In the data rows, the value 128 means zero.
In each game, the first row plays the second. By how much does the first row win? 10 means about a draw, 20 a big win and 0 a big loss. Wins can go round in a circle. Each row has two weighted sums of its numbers, A and B, taken from their middle values. A row wins by its A times the other's B, less its B times the other's A.
[111 143 150 115  64 110 123 104 132  93]
[148 120 111 119 119 149 161 149 114 151] 16
[129 147 144  98 129 147 130 143 126 129]
[136 128 127  94 141 125 126 153 133 155] 4
[107 140 168 154 118 146 106 146 121 132]
[130 116 120 130 175 141 139 168 124 138] 9
[122 129 122 117 132 142 125 127 112 136]
[142 126 118 112 134 116 136 136 121 144] 6
[127 113 119 140 139 125 148 153 118 144]
[125 140 112  92 119 120 141 133 125 137] 4
[160 109 100 113 151 124 143 126 119 147]
[113 146 151 142  93 115  92  97 133 110] 8
[108 138 139 168 136 139  93 155 124 148]
[189 109  86 110 141 154 158 115 143 166] 12
[131 141 145 134 138 123 106 102 120 113]
[ 97 127 157 151 101 114 133 116 138  93] 7
[123 150 138 131  92 145 105 128 156 118]
[115 118 133 135 140 133 117 150 140 122] 6
[136 138 138 138 104 132 161 111 136 124]
[ 97 149 146 144 102 135 125  88 137 105] 10
[138 119 135 131 156 117 133 138 122 115]
[129 128 152 125 120 118  98 118 138  89] 14
[155 125 113 123 134 127 140 145 138 167]
[102 129 143 146 136 117  88 149 119 112] 7
[110 142 153 133  90 112 117 107 129 121]
[112 119 130 136 119 121 131 145 135 123] 12
[126 118 117 129 112 110 106 109 135 128]
[130 127 105 107 132 146 135 125 140 146] 13
[152 147 159 118  97 135 147 117 133 126]
[154 124 126  96 152 137 135 129 133 130] 10
[138 139 134 120 144 119 124 137 118 131]
[120 144 140 144 116 129 108 139 124 110] 10
[ 98 128 145 143 113 123 112  89 137  93]
[136 142 145 129  98 126 145 122 148  78] 7
[145 123 136 100 156 128 107 123 123 117]
[120 115 118 142 137 124 167 148 119 135] 5
[148 129 127  96 155 115 153 120 115 144]
[127 154 152 100 109 120 126 109 148 111] 5
[106 158 152 116 133 133 120 158 124 137]
[131 103 150 181 168 126 117 163 114 126] 16
[133 130 144 142 175 127 104 169 126 120]
[207  82  53  74 145 146 190 124 138 190] 11
[125 140 144 134 124 141 147 131 134 122]
[134 156 147 121 123 128 112 123 123 130] 10
[147 119 100 139 106 138 155 128 129 149]
[139 133 114 114 143 143 124 172 130 136] 12
[121 150 172 140 119 132 123 129 131  89]
[133 144 145 110 151 128 104 140 117 125] 10
[126 126 128 124 113 131 130 115 132 139]
[ 93 128 135 159 102 130 100 113 124 130] 9
[ 77 134 165 184 100 110 103 126 135  87]
[152 127 123 113 147 153 137  87 130 171] 17
[ 92 126 142 166 103 110 125 141 126 107]
[116 121 118 123 131 125 122 102 122 129] 9
[ 86 129 140 150 109 113 132 121 141 121]
[ 89 126 149 181 140 127  71 121  99 113] 8
[102 112 111 148 125  99  97 112 134 110]
[125 119 115 151 167 140  82 157 112 128] 3
[116 133 153 156 172 124  97 121 123 118]
[125 125 148 122 102 118 125 140 116 109] 3
[120 125 146 126 122 123 128 120 125 101]
[179  84  50  78 117 160 179 122 146 203] 2
[147 144 133 126 146 113  99 153  97 116]
[102 137 150 166  79 119 106 118 113 119] 9
[119 135 145 113 162 145 114 140 124 138]
[154 125  95 113 162 127 163 145 131 142] 10
[101 140 147 130 128 125  90  79 133 124]
[139 141 133 126 118 129 124 116 131 106] 6
[106 143 146 140 136 112 107 143 114 116]
[168 114  86  95 130 133 188 131 127 162] 8
[118 140 151 137 145 122  80 136 128  93]
[150 111 131 127 142 124 120 168 117 121] 2
[ 96 124 139 132 106 134 109 120 136 126]
[124 139 139 124 117 118 123  79 128 109] 9
[120 123 128 165 132 135 156 140 128 134]
[138 132 123 114 163 134 115 145 132 131] 12
[115 131 146 148 148 105 102 130 129 110]
[128 120 125 135 146 129 124 134 131 115] 5
[114 136 152 100 108 120 100  92 131  84]
[143 126  90 130  84 134 147 116 127 147] 9
[114 133 105 102 143 143 131 116 123 137]
[105 148 155 124  99 109 102  67 145  96] 6
[120 128 156 158 115 109 103 133 127  98]
[136 140 112 134 138 135  98 137 120 132] 12
[ 95 139 151 139  90 127  97 110 141  95]
[ 94 131 150 132 117 145 162 114 153 115] 8
[125 117 132 161  86 125 115 134 125 117]
[ 99 133 113 135 105 124 119  85 139 133] 11
[131 141 140 120 137 101 100 119 113 106]
[133 146 137  97 121 131 117 116 121 119] 11
[ 98 147 133 128  96 149 117 104 136 129]
[153 116  92 113 156 139 164 127 139 163] 9
[ 95 142 154 151 119 111  94 113 105  80]
[109 118 132 130 140 115 101 116 127 122] 13
[114 130 136 155 103 125 120  93 131 116]
[129 172 156  97 112 128 129 131 131 113] 13
[102 138 153 129 114 112 104 129 114  99]
[145 120 103 106 148 125 136 106 130 130] 10
[142 121 105 126 112 143 148 132 121 153]
[123 134 126 135 144 155 141 154 122 135] 17
[161 148 121  85 102 131 136 141 129 125]
[ 91 143 151 136 146 115  98 140 120 109] 12
[177 116  93  89 167 139 138 148 133 138]
[142 125 123 127 113 140 107 112 111 134] 10
[124 132 130 120 136 129 112 121 120 135]
[126 133 136 129 107 112 119 113 128 112] 10
[105 122 152 153 134 118  82 115 114 124]
[101 124 138 135 140 121 105 133 119 139] 11
[ 87 121 155  98  61 108 144  56 158  70]
[138 139 144 130 142 121 127 110 122 108] 11
[112 114 125 170 157 141 126 152 124 147]
[148 133 108  93 144 130 142 149 135 147] 9
[169 105  85 106 145 157 167  95 138 174]
[127 124 127 165 102 121 121 121 115 128] 9
[150 116  87  91 113 137 156 105 143 170]
[112 122 139 134  85 135 154  94 140 122] 14
[136 100 101 133 136 148 158 135 118 157]
[120 139 134 131 132 128  99 111 128 127] 9
[138 145 149 113 165 123  86 140 119 124]
[115 134 143 144 151 138 138 139 117 139] 7
[176 131 122  98 130 138 144 156 129 131]
[120 126 127 142 123 132 131 134 129 127] 10
[110 134 123 132 100 122 158  91 146  99]
[ 91 130 128 162 106 126 102 120 128 122] 10
[117 123  99 110 112 117 133  84 108 133]
[142 137 101  76 106 117 145  75 136 133] 1
[192 106  95  75 147 136 188 122 125 150]
[116 121 113 124 141 142 131 121 134 156] 6
[103 131 141 112  97 115 145  74 122  97]
[138 120 144 162 111 137 112 160 124 133] 12
[ 70 123 166 188 110 126 112 132 119 100]
[ 81 116 129 169  79 110 119 125 127 116] 6
[161 101  85  98 130 144 205 141 139 168]
[ 86 139 145 133 120 123 140 123 149 110] 11
[102 137 154 142 122 109 126 136 130  93]
[ 90 123 132 179  77 137 118 115 137 134] 11
[136 128 117 130 141 141 142 144 133 162]
[133 110  98 123 139 130 135 101 125 142] 10
[135 145 130 143 118 127 135  98 136 155]
[119 125 105 113 118 139 131 124 137 127] 15
[114 124 123 163 109 125 118 139 126 136]
[161 126 129 106 178 132 122 179 122 126] 9
[100 125 116 157 119 141 152 150 131 126]
[126 134 160 168 158 120 116 157 102 123] 17
[116 128 138 134  92 106  93 101 124  86]
[128 130 134 135  95 119 142 123 138 101] 9
[125 157 139 106 115 131  93 133 128 110]
[121 137 124 114  93 109 118  80 140 104] 10
[104 144 151 188 140 126 107 135 122 126]
[142 141 139 117 129 133 112 115 132 118] 12
[113 143 146 161 105 118 104 126 110 112]
[119 146 175 123 124 129 141 124 131  85] 9
